One vector is turned by the same rotation once a tick. Each row is the vector after some number of ticks, and that number follows the row.
The counts run from 0 to 694.
[-16   2 -17 -29 -31  19 -25  -7 -34  -5  -7 -16  -4  17   3   1  17 -11
   9 -10  12 -26  -1   6   3  47  12 -26 -15 -15  22   2 -29  11 -28  16
  11  -5   1 -19 -23  -3 -22  14  19  34   2 -18  11 -14  19  -4 -15 -11
 -30 -14  11 -29  11  -2 -52   4]  435
[ 23 -10  -3  -7 -19  18 -15  28  -8  -6  13 -24 -23  -2  -1  12  -4  -4
  30 -10 -16  -7 -19  11  14  45 -22 -22 -21 -25   7 -33 -13  32  -2  -4
  -8 -10  19  11 -35   3 -44  15   8  21   8 -29 -25  -5  21   3   8  -2
   0 -18  34 -45  -3  15  -8   3]  686
[ 15   2 -22  -1 -30  24 -30  13  24  -7 -45 -20   9   9  -3  -1  19  -5
  26  -3  -6 -17   3  20   0  26 -16 -39 -24  -2  31  -5 -28  24  -9   7
 -26 -10   7 -18  -7  15 -32  50  -1  11  -7 -16 -17  -5  24  21   2  -1
 -18  -7  12  -1  15   4 -32  -2]  163
[ 21 -19  25 -14 -23  13  -1  30  -7   7  24 -42   6 -20  14  32   3   0
  35 -20 -16  -4 -24   8 -14  43  -7 -17  -7 -13  13 -30  14  37  30  -9
 -16  -6  11  -1 -26   4 -14   5 -21   1  12 -45 -18   8   2   2 -15 -24
   0 -13   9 -21   2  31   7  -8]  586
[ -3   9 -31 -32 -20  25 -15  -4  26  -3 -14 -23  15  -7   1  10  20 -12
  15  -4  12 -22  18  15   7  26 -19 -32 -29  -1  21  17 -43   9  -7   8
  -5   0  -3 -16 -14 -13 -30  46   1  22  -6   0 -10 -21  25  -4   4 -20
 -37 -24  -5  -2  16 -12 -49   3]  429
[ 18 -20  13   5 -17  11 -36  27 -15 -12   2 -31   4  26   0  10  -1   2
  17 -27 -18  -2 -22   0 -16  27 -15 -25 -20 -23  54 -36 -17  45 -10  16
   0  -9  22  -8 -19  -2 -43  17  -8   3   0 -21 -26   8   3   0   5 -10
  -7 -17   6 -13   4   2 -17  -9]  667
[ 23 -14  -1  -3 -26  19 -18  27  -5  -9   6 -22 -22   8   0   9  -6   2
  31  -9 -15 -10 -17   4   9  43 -19 -20 -21 -28   5 -32  -8  32  -3   0
  -4 -11  17  15 -35   9 -43  21   7  22   3 -34 -26 -11  19  -1  11  -3
   0 -18  30 -44  -1  11  -8   3]  685
[-19 -20 -16 -12 -42  36 -11  15   9 -18 -37 -23   6   4  11  14  22  15
  18   9  -6 -12  40   5  -4  49  14 -26 -14   9  23   6   4  20 -25   5
 -11   8  -2 -20   1  23 -13  20   3  23   2 -33   3 -25 -19  12  -7 -16
 -29  -8   2  -4   7  15 -29  -2]  248
[ 21 -23   4   5 -23  15 -30  27  16 -12 -11 -34  29  -7  -2  23   3  16
  33 -19 -12   1 -11   6 -19  20 -11 -21 -17 -15  41 -21 -17  45  20   7
 -15 -10  14 -12 -18   0 -31  38 -26  -5 -11 -17 -33   3   0  -1   1 -21
 -22  -5  -3   7   3   7 -11  -9]  364
[-18 -14  15 -17  -6  43 -22  -5 -34   0  11 -24  13   9   7  22 -15  13
  23 -19  -1  -2  -2 -17  -3  53  12 -25  -8 -20   3   7  -5  35  -2  11
   6  -4  -3 -14 -22  -4  -8   5  -4  32   5 -31  23 -16  -1   3 -23 -21
 -36 -32  -1 -29  -3  13 -43  -7]  335
[-11 -21  15  -2 -16  35 -23   0  -3   8 -19 -33   9   8  27   9  -2  16
  10 -11  -5   6  29  -3  -3  52   0   1  -2   2   0 -14  -3  25 -11   9
 -18   7   0 -16  22  17 -13  29  19  33  28 -39  25  -1 -14  32 -21 -23
 -12  -2 -14 -10 -16  34 -31 -19]  558
[ -5   9 -29 -29 -26  24 -17  -7  19  -6 -20 -20  12  -1  -1   7  21 -13
  18  -4  11 -24  18  15   4  28 -12 -33 -26   1  23  20 -40   9 -16  11
  -3  -3  -3 -17 -17  -8 -29  40   4  22  -7  -7  -7 -21  23  -5   2 -17
 -41 -24  -2  -4  16 -14 -51   5]  430
[  2 -10  -9 -24 -15  23 -17   7  19 -12  10 -33  33 -22  -4  34   4   8
  27 -16  -2  -2  14   1 -16  23  -8 -22 -22 -12  32   5 -16  31  20   8
   4   3  -3  -8 -28 -21 -22  31 -26   4 -12  -5 -21 -16  -4 -20   1 -37
 -45 -25 -13   5   8 -14 -30  -5]  631
[ 13   4 -21  -1 -38  19 -29   8   4  -3 -45 -19   2  17  -7  -3  20  -5
  28  -3  -8 -26  -2  18  -5  33  -6 -38 -18  -7  27  -7 -25  23 -19   7
 -24 -18   8 -16 -11  22 -29  41   6  19  -5 -26 -10  -1  20  23  -6   3
 -15  -5  20 -13  16   9 -37   0]  165
[ -2 -24  28 -36 -19  23  12  14  18   8  36 -40  10   6  25  28   9 -19
   7 -12  -9 -16   3 -12  -7  33 -20 -21 -18   4  20   2  23  16  10  -6
  12  18  10  -8 -16 -15 -10   5 -17  10  14 -44 -16 -14   5 -19  -9 -38
 -15 -40 -22   3   8   2 -15  -1]  12
[  3 -15  -1 -14 -53   8  -9  24   0  -1 -34 -38  12  -5  10  14  37  -1
  26 -10  -4 -25   3  20 -29  38  14 -30  -5  10  36 -10  -1  21  -6  -3
 -27  -8   7 -27   1  27  -4  20  -9   3   1 -45  -9   7  -6  12 -22 -21
 -11  10  -1   9  14  26 -11  -5]  266
[  9  -9 -11 -12 -40  11 -17  10  15   5 -32 -28 -18   1  19  -3  18  -5
  11  -4   1 -19  18  22  11  46 -17   6 -13   2  -1 -24 -26   5 -16   1
 -21   1  10  -6  11  24 -33  44  37  34  24 -36  -2  -2  17  23  -3 -13
   8  14   4 -20  -6  24 -18  -4]  475
[ -2 -44  27   7 -11  31 -12  37   8  -6  -6 -36   4  19  30  10   1  17
  17 -25  -7  -1   4  -4 -10  37 -14 -31 -27   4  23  -6  -8  35 -10   0
 -21   5  13 -15  15  13 -28   9 -11   9  15 -46  -3  -5 -14   9   5 -20
  -6 -25 -13   6 -10  28  -2 -12]  564
[ 11 -12  15   4 -29  24 -25   3   6   7 -35 -34  25  17  -5  18  -3  18
  42  -7 -19  -9   2  -6 -25  35   4 -24   0 -12  10  -7  15  42   4   7
 -15 -15   7 -10 -13  23 -10  44 -15  15  -7 -46   1  -3   1  19 -24 -17
 -30  -4   2  -8   3   9 -29 -11]  64
[ 29   4  -4 -27 -24   2  -1  12   6   6  20 -38  14 -29  -9  30  12  -9
  44 -21 -18 -15  -9  16 -22  22 -12 -24 -10 -19  20 -13  -7  27  22  -4
 -11 -16   7  16 -44 -11 -23  27 -24   0  -8 -25 -30   5   9 -18  -2 -26
 -22 -19  12 -15  15  -6 -13   1]  99
[  6  26 -23 -38   5  26 -10 -12 -11  15  23 -27  13 -28   4  20   8 -21
  25 -26  -9  -1  10  20  -3  32 -11 -30 -16 -10  15  -4 -35  22   2  13
 -17 -10  -9  -2 -28 -23 -20  18  -2  15   6   2   9   5  11   9  -8 -19
 -31 -40   6 -20  18   2 -49  -5]  120
[ -6 -13  -3 -38 -36  18   7   4  21   5   0 -27 -19  12  25   4  20 -20
   6   1  16 -34  17   5  20  40 -19 -14 -25   5  -7  12 -13  -8 -21  -6
   8  13   5  -1  -9   0 -28  26  23  41  17 -43  -8 -25  28 -16   3 -28
 -11 -20  -7 -18   2  -4 -25   9]  211
[ 12 -30  12  -9 -41  11  -7  32  14  -8 -13 -29 -21  28  23  -4  18 -13
   5  -9   3 -30 -13   9   9  37 -25 -22 -27   1  14 -15 -16  10 -18  -8
  -9   5  24  -9   0  18 -38  23  14  21  18 -52 -22  -9  26  -2   7 -12
  13  -9   3  -9  -1  16  -1   3]  480
[ -4 -17 -15  -4 -42  22 -42   6 -13 -26 -24 -15   5  16 -12  10  -1  16
  19   3  -3 -10  -2  -5   3  49   6  -9 -11 -26  27 -18  -9  31  -9  17
  16  -2  10 -17 -29   4 -33  30  11  30 -12 -18 -15 -21   9  -6  -7  -9
 -30   0  17 -31   3   0 -34   2]  149
[ 12 -11  25 -24  -8  24   7   7 -18  18  28 -36 -10   7  14  22  -8  -4
  39 -26  -9 -15 -12  -7  -5  42  -6 -29  -8 -17 -20   2   6  27  -2  -3
  -8 -11   7  15 -28   3 -15   1  -8  26  14 -57  11  -5   9   0 -10 -21
 -15 -39   8 -36  -4   7 -20   1]  602
[ -8  -7   6 -24 -21  32 -14 -14  15   7 -10 -29  31   3   1  23  -1   8
  30  -6   1 -15  18 -12 -13  35   6 -21  -7  -7   2  24   6  25   7   8
   7  -1  -6  -9 -15  -4  -4  36 -16  27  -7 -33   9 -23   2  -4 -23 -34
 -52 -24 -16  -4   1  -8 -47  -5]  330
[ -6 -21  18 -40 -19  21   2  13 -25   2  43 -39  10 -15  14  37   4  -3
  20 -23   2 -11 -13  -6 -10  46   6 -17  -8 -15  11  -3   3  25  20  -2
  12   4   4  -7 -34 -19  -8  -8 -18  14  10 -34  -6 -11   3 -26 -16 -39
 -24 -24  -7 -20   2  11 -11  -3]  318
[ 29 -15  16   4  -3  25 -15  24  15   2   4 -31   0  14   5   9  -8  -3
  38 -22 -14  -9 -32   2   0  25 -30 -39 -28 -14   9 -12 -18  38  10  -1
 -23 -12  18   3 -19   2 -40  31 -16   8   2 -35 -22   1  28  10   7  -6
  -8 -33  10 -17   2   6  -9  -5]  381
[  4  -5  12 -32 -30  21  13  20  -1   1  33 -31 -21   5  18  19  13 -29
   6   4 -26 -15   4  -1   5  52 -16 -19 -12  -3  18 -26  34  17  -6  -5
   7  14  15   3 -27  -4 -18  -9   5  17  24 -42 -18 -10   4  -1  -8 -15
   6 -33  18 -32  12  15 -13   4]  502
[  4   6 -16  -8  -6  27 -35   5 -25   2 -17 -27  21  -9  -2  14  10   2
  30 -28  -5  -3  -6  20 -16  32   4 -41 -13 -12  36  -9 -41  36  -4  18
 -30 -21  -1 -23 -15  -2 -20  23 -10   6  -5  -2   6   8   5  23 -14  -7
 -30 -15   9  -8  14  16 -43  -8]  653
[ 27   6  14 -21 -20  14   1  -6  44  31  -7 -45  19 -21   8  25   3  -5
  41 -10 -10 -11  14  10 -13  25 -21  -6  -1   0 -17  -3   6  21  26  -8
 -22  -6   2  13  -8   7 -12  57  -9  16  10 -45   0   2  13  11 -13 -34
 -18 -10 -13  -7  -1   6 -21  -9]  594
[  4 -11  13 -18 -52   8 -15   7 -20  12 -22 -38   2  -3  17  13  23  -3
  18 -10  -6 -19   2  14 -19  52  14   0  12  -2  15 -29   7  18   0   2
 -15  -5   9 -22   5  26  -2  22  14  20  20 -51   6  13  -3  19 -35 -24
   2  22   0 -14  -1  34 -15  -7]  270
[ 19  16 -18 -33 -27   0 -12 -14  33  11   4 -33   9 -19  -5  20   7 -14
  23  -7 -10 -11  31  11  -5  21 -26   9 -11 -13  10 -11 -16  10   4  10
   8   2   3  20 -26 -15 -35  55  10  22   1 -13 -20  -7   9 -15   4 -37
 -27 -10  -5 -16   5 -23 -38   4]  410
[ 29 -27  26 -16 -12  -1  -9  16  13   9  29 -47   1   0  16  22  -6  -1
  24 -37  -1 -10 -14   3  -6  19 -32   2 -19 -18   5 -21 -23  19  14  -1
   0  -3  16  17 -18 -13 -43  36  -4  14  15 -39 -27   4  13 -21  13 -42
  -3 -15 -16 -13 -14  -3  -1  -5]  93
